Z: rows in 3 groups, each row roughly a mix of its group's directions (one row in no group):
Z (89 x 11):
[[ 17 -64  47 -30  -3   5  13  -4  41   8  30]
 [ -4 -12   3  -8  25  -4 -48  45  49   6  52]
 [  2  27 -47  -1  -6   4 -30  44 -44 -33 -38]
 [-41  15  22 -36  42  21 -22  -5  27  22 -53]
 [ 14   6  13   0  -5 -23   0 -64 -13  -1 -72]
 [ -2 -31  61 -13   3  36  44 -27   8  27  28]
 [ 39  13  33  25 -11  39 -26  -7 -12  -8 -66]
 [  0  -7  21  -9  21  11  -6  15  50  20  78]
 [ 25  42 -17  16   1  33  62 -16 -32  -9  34]
 [-28  23 -45 -15  27  -9  38   0 -39  20  51]
 [  1 -10  60 -13 -13  43  41   5  13  36  36]
 [  0  51 -20  23 -11 -24 -59 -19 -12   2 -47]
 [ -9 -14 -61  64  24  20  13 -16  28   7  11]
 [-25  36 -55   3 -24  11 -36  51 -15  20 -16]
 [-26  23 -53   8  13 -44  35  34 -42   8   7]
 [ 22  59 -13  24  -3 -57 -35  -4  -2 -15 -30]
 [ -9  23  34 -54 -24 -44  45 -10   8 -21  22]
 [-28 -61  -7  -2  36 -33  23 -18  32  20  32]
 [ 19  62   4  45 -35  28 -10   5 -18 -41   2]
 [ 21  -8  78 -11 -17  25   0 -24  33  30  14]
 [-24  48 -45  15 -19  49 -26  28 -24   5 -20]
 [-31  16 -72  10  12 -37  -2  20 -41  -3 -16]
 [-30 -38   7  -1 -70  -2 -16   7 -16  35 -37]
 [-19 -24  24 -34 -16 -45 -42  -5  14  21 -55]
 [ 36  30  -5  28 -67  27  -1   3 -39 -25   9]
 [-23  44 -38  16 -16  62 -25  13 -26   0 -24]
 [ 26 -32  50 -19 -20  28 -42 -20  50   5  -1]
 [ 21  15  25   0  -3  15  22  35  15   9  83]
 [ -4 -16  30 -11  26  -2  17  11  47  26  71]
 [-71 -13 -41  50   8  13  -6  14  23  -4  -6]
 [-14  -3  -7  -5  23   0  79  25 -22  10  46]
 [ 49  33  40 -15  23 -21   8 -54  24  12  21]
 [ 12   3  -3   0   9  10   9  27  22   4  93]
 [  6 -25  50 -15 -20  -8 -57  21  19 -11 -49]
 [-16 -29  36 -24  -8 -25 -60  21  23  -2 -46]
 [ 19  35 -43  -1   4  12  47  -3 -45 -19  46]
 [-27 -30  35 -32 -27 -32 -49  18   9  10 -43]
 [ 29 -13   9  42  16  16 -39 -17  41 -10 -58]
 [-43 -20 -46  65   9  23 -17   3  22   5 -20]
 [-28  -7 -73  -2  11 -45  -1  36 -26  -3  -6]
 [-12 -24  43 -34 -25 -31 -49  12  11   5 -50]
 [  1   3 -34  27 -46  10  32  20 -62 -24 -20]
 [ -2  -8  68  -8  -3  -1 -40  21  53  23 -14]
 [ -6 -11 -68  41  52   7  -9 -13   4  26  17]
 [ 66  22  44 -48  17 -10   4  -4 -10 -16  21]
 [-49 -21  14 -25 -14 -42 -41   6  15  17 -50]
 [  5  -3  45  -3 -52  23 -26  11 -23   2 -61]
 [-14 -34  40 -29 -15 -22 -62  29  13   1 -32]
 [ 28  11  31  18 -44  37  -4  -9 -26   5 -64]
 [-27 -13 -49   9  44   0  -1  24   3   2  67]
 [  2  66 -33  31   1 -23 -32  -7 -26 -19 -37]
 [  7  20  39 -17  18  23  -3  26  42  20  66]
 [  1   1 -60  18 -18   2  31  28 -58 -28  15]
 [ -2 -31  41 -31 -18 -29 -55  12  21   3 -44]
 [-32 -45  46  -3   6  -2 -25  29  54  28  -7]
 [  5 -23  49 -39 -21 -32 -45   4  19   2 -46]
 [ -8  -3 -22   4  -9 -10  -7 -43 -32 -14 -81]
 [  4 -16   8  53 -39  58 -19  13  -6  -2 -42]
 [ -2 -19 -55   1  12  39  20  35  -6 -59  15]
 [  9 -40  47 -21 -15  64   4  -4  33  11  22]
 [-24 -21 -22   6  -5 -14   0 -26 -27  -7 -85]
 [  0   0  40 -17  27   0 -27  41  53  21  47]
 [-27 -35  48  13 -29  -4   8  45   0  15 -52]
 [  7 -39  53 -19  -2  47  40 -10  20  12  35]
 [ 34  24  12  -7  23  -5  43 -11  33 -42  56]
 [ 34  55 -41   4 -16  16  11   4 -53 -31  12]
 [ -1 -16  54   1 -12 -15 -48  -9  38  16 -52]
 [ 56  17   8  23   5  28 -12 -29 -22  16 -61]
 [ 19 -24  66  -6  13 -37  30 -45  15  13  14]
 [-34 -37  20 -36 -16 -49 -45  14  25  12 -23]
 [-29 -22 -42  58  34  14 -34   2  33   2 -19]
 [ 11  15  12 -16  25  13 -17  24  42  10  79]
 [-23 -37 -28   7   2 -29 -33 -27  -1  -8 -70]
 [-32  37 -35   8 -23  61 -28  23 -21  19 -20]
 [-31 -18  12 -28  54  -8  -3 -48  44  26 -14]
 [  5  44 -40  17 -13 -11 -65   7  -2 -17 -41]
 [-30  35 -64  23  14  -1  -1  -3 -49 -16 -27]
 [-28  -7 -46 -15  -5 -42  16  61 -14  32  17]
 [ 39 -19  58 -11 -17  33 -28 -17  50 -10   6]
 [ -5 -12  -7  41 -17  44 -40  12 -29  19 -57]
 [ 24 -30  48  -2  29 -39  39 -48   6 -13  15]
 [-19 -19 -38   9  -5 -14   2 -39 -33 -13 -72]
 [ -9 -19  -4  10 -11 -28 -20 -15 -19  -9 -89]
 [ -9   4 -29   4 -12  -7  -5 -23 -43 -18 -81]
 [-10 -16  31 -18  18 -36 -50   3  48 -17 -46]
 [ 17 -27  45  -6 -45  -6 -35  -4  14   5 -62]
 [  2  -3  54  -3   0  46  60  -5   0  19  37]
 [ 11 -43  40 -19  -6  66  18  -5  28  -8  28]
 [-15  -7 -12   9 -22  -6  -1 -14 -36 -13 -87]]

which group is each row in? (one row of each group first):
[ 31   8 -30  15 -12  -6  54 -22 -31 -15  59]  (73)
[-33  31 -51   3 -24  33 -32  43 -19  22 -16]  (91)
[-40 -27  12  26 -57  30 -28  28  -9   5 -38]  (83)

[ -2   9 -61  14 -17  10  21  37 -57 -28   7]  (73)
[ 31  18  32  18 -49 -12 -27  32 -22 -15 -52]  (73)
[ 23 -26  67 -14 -12  45   2 -20  38   6  19]  (91)
[-19 -24  26 -10   3  64  55  -4 -11  18  31]  (91)
[ 32  10  68 -10 -31   8 -24   5  45  27   9]  (91)
[  6  48 -31  17   3 -76 -13  20 -13  -3 -15]  (91)
[-24 -16 -20   5  -2 -17  -5   1 -34 -10 -87]  (73)
[-14 -12  77 -15  11   1  11   5  46  38  -7]  (73)
[-10 -49   3 -23   0  58  40  28  11  -4  39]  (91)
